[[ -3  -1 -12   4   2  10   5 -17]
 [ 33  15 -53  47   3 -23 -48  36]
 [ -8  -1  13  -5 -17   7   5  -6]
 [ 10 -21  10 -18 -14  -3   5  37]]
->
[[ 33  15 -53  47   3 -23 -48  36]
 [ 10 -21  10 -18 -14  -3   5  37]
 [ -3  -1 -12   4   2  10   5 -17]
 [ -8  -1  13  -5 -17   7   5  -6]]

[[ 22 -12  14  11  40]
 [ 14 -20  -7  -1  30]
 [  1 -23   1   6  -8]
 [-12   5   5  -2  -6]
 [ 12  33 -21  34 -14]
 [-15  -8 -13  -3  13]
 [-14   7   0 -19  -5]
 [ 24 -16 -11  -6  19]]
->
[[ 24 -16 -11  -6  19]
 [ 22 -12  14  11  40]
 [ 14 -20  -7  -1  30]
 [ 12  33 -21  34 -14]
 [  1 -23   1   6  -8]
 [-12   5   5  -2  -6]
 [-14   7   0 -19  -5]
 [-15  -8 -13  -3  13]]

[[ 26 -11   1  12 -44   7]
 [  8  16 -26  -9  11  32]
 [ 28  17  27  10   3   1]
 [-17 -22   4  25  15 -28]
 [ 22   5 -14 -19   6  11]
 [ 18  -1  21 -22 -15 -11]
 [ 37   4 -26 -28   3  18]
 [-10  17 -18  17  -3 -34]
 [ 20  -1  25  24   9  12]
 [  6   7  -4 -23   9 -20]
 [ -4  -5  -9 -22 -31  17]]
->
[[ 37   4 -26 -28   3  18]
 [ 28  17  27  10   3   1]
 [ 26 -11   1  12 -44   7]
 [ 22   5 -14 -19   6  11]
 [ 20  -1  25  24   9  12]
 [ 18  -1  21 -22 -15 -11]
 [  8  16 -26  -9  11  32]
 [  6   7  -4 -23   9 -20]
 [ -4  -5  -9 -22 -31  17]
 [-10  17 -18  17  -3 -34]
 [-17 -22   4  25  15 -28]]

[[-31  -7 -10   1  39 -16 -52  12 -22]
 [  4  -8  -3   5  25 -10   5   7   2]
 [-27   6   2   3   8  -6 -27  -4 -22]
 [  2  14  21  17  -2  -4  46 -17  -6]
 [-32   5  -2  -1   8  -5 -43  -1 -25]
 [-38   1  -6  -1  22 -10 -55   4 -29]]
->
[[  4  -8  -3   5  25 -10   5   7   2]
 [  2  14  21  17  -2  -4  46 -17  -6]
 [-27   6   2   3   8  -6 -27  -4 -22]
 [-31  -7 -10   1  39 -16 -52  12 -22]
 [-32   5  -2  -1   8  -5 -43  -1 -25]
 [-38   1  -6  -1  22 -10 -55   4 -29]]

[[ 13 -53  -1   9  40 -26  19  25  29  42 -43  12 -44  33]
 [-18 -16  23  13  13  -5   8   1  -2   3  -4  19   9  12]
 [  3 -43 -16  -6  22 -24  -7  11  16  23 -38  10 -41   6]]
->
[[ 13 -53  -1   9  40 -26  19  25  29  42 -43  12 -44  33]
 [  3 -43 -16  -6  22 -24  -7  11  16  23 -38  10 -41   6]
 [-18 -16  23  13  13  -5   8   1  -2   3  -4  19   9  12]]

[[-23   1   1  14 -43  13 -19  -5]
 [-16  16 -16   3 -11  16 -20  36]
 [ 14  19 -21  22  18 -23   9  41]
 [ 17  -3  -3 -22  50 -10  25   2]
 [ 10 -21  14   8   6 -13  23 -40]
 [-22   2   4  20 -39  15 -28 -13]]
->
[[ 17  -3  -3 -22  50 -10  25   2]
 [ 14  19 -21  22  18 -23   9  41]
 [ 10 -21  14   8   6 -13  23 -40]
 [-16  16 -16   3 -11  16 -20  36]
 [-22   2   4  20 -39  15 -28 -13]
 [-23   1   1  14 -43  13 -19  -5]]

[[  2   7 -15 -44 -44 -15  42  22 -16]
 [ 11 -36 -21  25  37  12 -25 -48  -4]
 [ 16  -1  -2   4 -23  -8  -5   7  -2]
 [ 19 -14 -10  -2  43  26   2 -29   3]]
->
[[ 19 -14 -10  -2  43  26   2 -29   3]
 [ 16  -1  -2   4 -23  -8  -5   7  -2]
 [ 11 -36 -21  25  37  12 -25 -48  -4]
 [  2   7 -15 -44 -44 -15  42  22 -16]]

[[-49 -47  47  27 -40 -34  -5 -54]
 [ 38  13 -29  36   0   3  55 -45]]
->
[[ 38  13 -29  36   0   3  55 -45]
 [-49 -47  47  27 -40 -34  -5 -54]]

[[ 43  28 -37  28  -9  24 -20]
 [ 46  28  -9  40  -1  19 -26]]
->
[[ 46  28  -9  40  -1  19 -26]
 [ 43  28 -37  28  -9  24 -20]]
---
[[-12 -10 -12  17 -12 -15  16]
 [-25  -7 -15  35   3 -19  39]
 [  1   2  -3 -15  -7   2  -5]]
->
[[-12 -10 -12  17 -12 -15  16]
 [  1   2  -3 -15  -7   2  -5]]

[[ -1  11   8   3 -20  10  13 -27 -33 -28   1   5   5 -31  23  11]
 [  6 -22   4 -16 -16   0   0   8  46  49  -6  13 -11   1  -3  -7]
 [  5  -4   7  -7  15  13   8   8 -23   3   0   2   9  -9  11  -9]
 [  2   8   2   4   5   3  -5  14 -11  -4   7  -2  17  -6  -1   1]]
->
[[ -1  11   8   3 -20  10  13 -27 -33 -28   1   5   5 -31  23  11]
 [  5  -4   7  -7  15  13   8   8 -23   3   0   2   9  -9  11  -9]]

[[ 22 -27  18  -3 -46  20]
 [-15  44  32 -10  -5  15]
 [ 31 -46 -13  32   4 -25]
 [ -9  32  20  12  37 -19]]
->
[[ 22 -27  18  -3 -46  20]
 [ 31 -46 -13  32   4 -25]]

[[-30   3 -28  48  -2  30  13]
 [ -5  22  -1  21   0  -9 -18]
 [ 33  44  22  -9  31 -30 -30]
 [ 30 -20  -6 -16  42 -20  46]]
->
[[-30   3 -28  48  -2  30  13]
 [ 33  44  22  -9  31 -30 -30]]

[[-12  -1 -11   5  28  -7   0  -8  13  14  -6  -6]
 [ 28  30  -1 -12 -12   5 -48  33 -19  22  -4   9]
 [ -9   7 -26   5   8 -15 -44  19  21  15 -12  -8]
 [  9  -9 -12  24  41  14  25 -15  -9   5  36  -4]
 [ 18  13 -29   4  24  13   0  10  32 -14  -5   6]
 [  8 -14 -17 -17 -43 -14  16  -4  20   0  15  -7]]
->
[[-12  -1 -11   5  28  -7   0  -8  13  14  -6  -6]
 [ -9   7 -26   5   8 -15 -44  19  21  15 -12  -8]
 [ 18  13 -29   4  24  13   0  10  32 -14  -5   6]]

[[-16   0  -8 -12]
 [ 30   7  23  11]
 [-22  10  -6   4]
 [-14  -5  -1   2]
 [-10  16  43  42]
 [  0   8  -1  -8]
 [-15   5   3  -1]
 [ -2  -8  -4 -15]]
->
[[-16   0  -8 -12]
 [-22  10  -6   4]
 [-10  16  43  42]
 [-15   5   3  -1]]

[[-30   1 -16   5   5 -15   7 -39 -17 -15 -46  22  12]
 [-15  -1 -11  10   8  39 -16   4  29 -20 -19 -20   2]]
->
[[-30   1 -16   5   5 -15   7 -39 -17 -15 -46  22  12]]

[[ -1   7   4   1   5  -5 -12  -7  -8  -4  -9  -5   3   2   6  -2]
 [ 39  30  11  13  37  33   6  16 -20 -30  -6 -30  14  13  34  39]
 [ -8  30   1  -1  28 -16 -32 -32 -35 -33 -37 -33   2  -1  22   0]
 [ 12   9   2   3  10  11   4   6  -2  -5   1  -5   3   2  10  12]]
->
[[ -1   7   4   1   5  -5 -12  -7  -8  -4  -9  -5   3   2   6  -2]
 [ -8  30   1  -1  28 -16 -32 -32 -35 -33 -37 -33   2  -1  22   0]]

[[  9 -21 -36  11 -32  -6]
 [-13 -19   3  20 -26  11]
 [ 42 -37 -12  35 -24  24]
 [ -1 -33  11  -4   3 -43]
 [ 21 -16 -26  32 -20  13]
 [ 22 -38 -23  55 -40   9]
 [-10 -31   5  -8  -6 -20]
 [-10 -32   2  -9   0 -44]]
->
[[  9 -21 -36  11 -32  -6]
 [ 42 -37 -12  35 -24  24]
 [ 21 -16 -26  32 -20  13]
 [-10 -31   5  -8  -6 -20]]
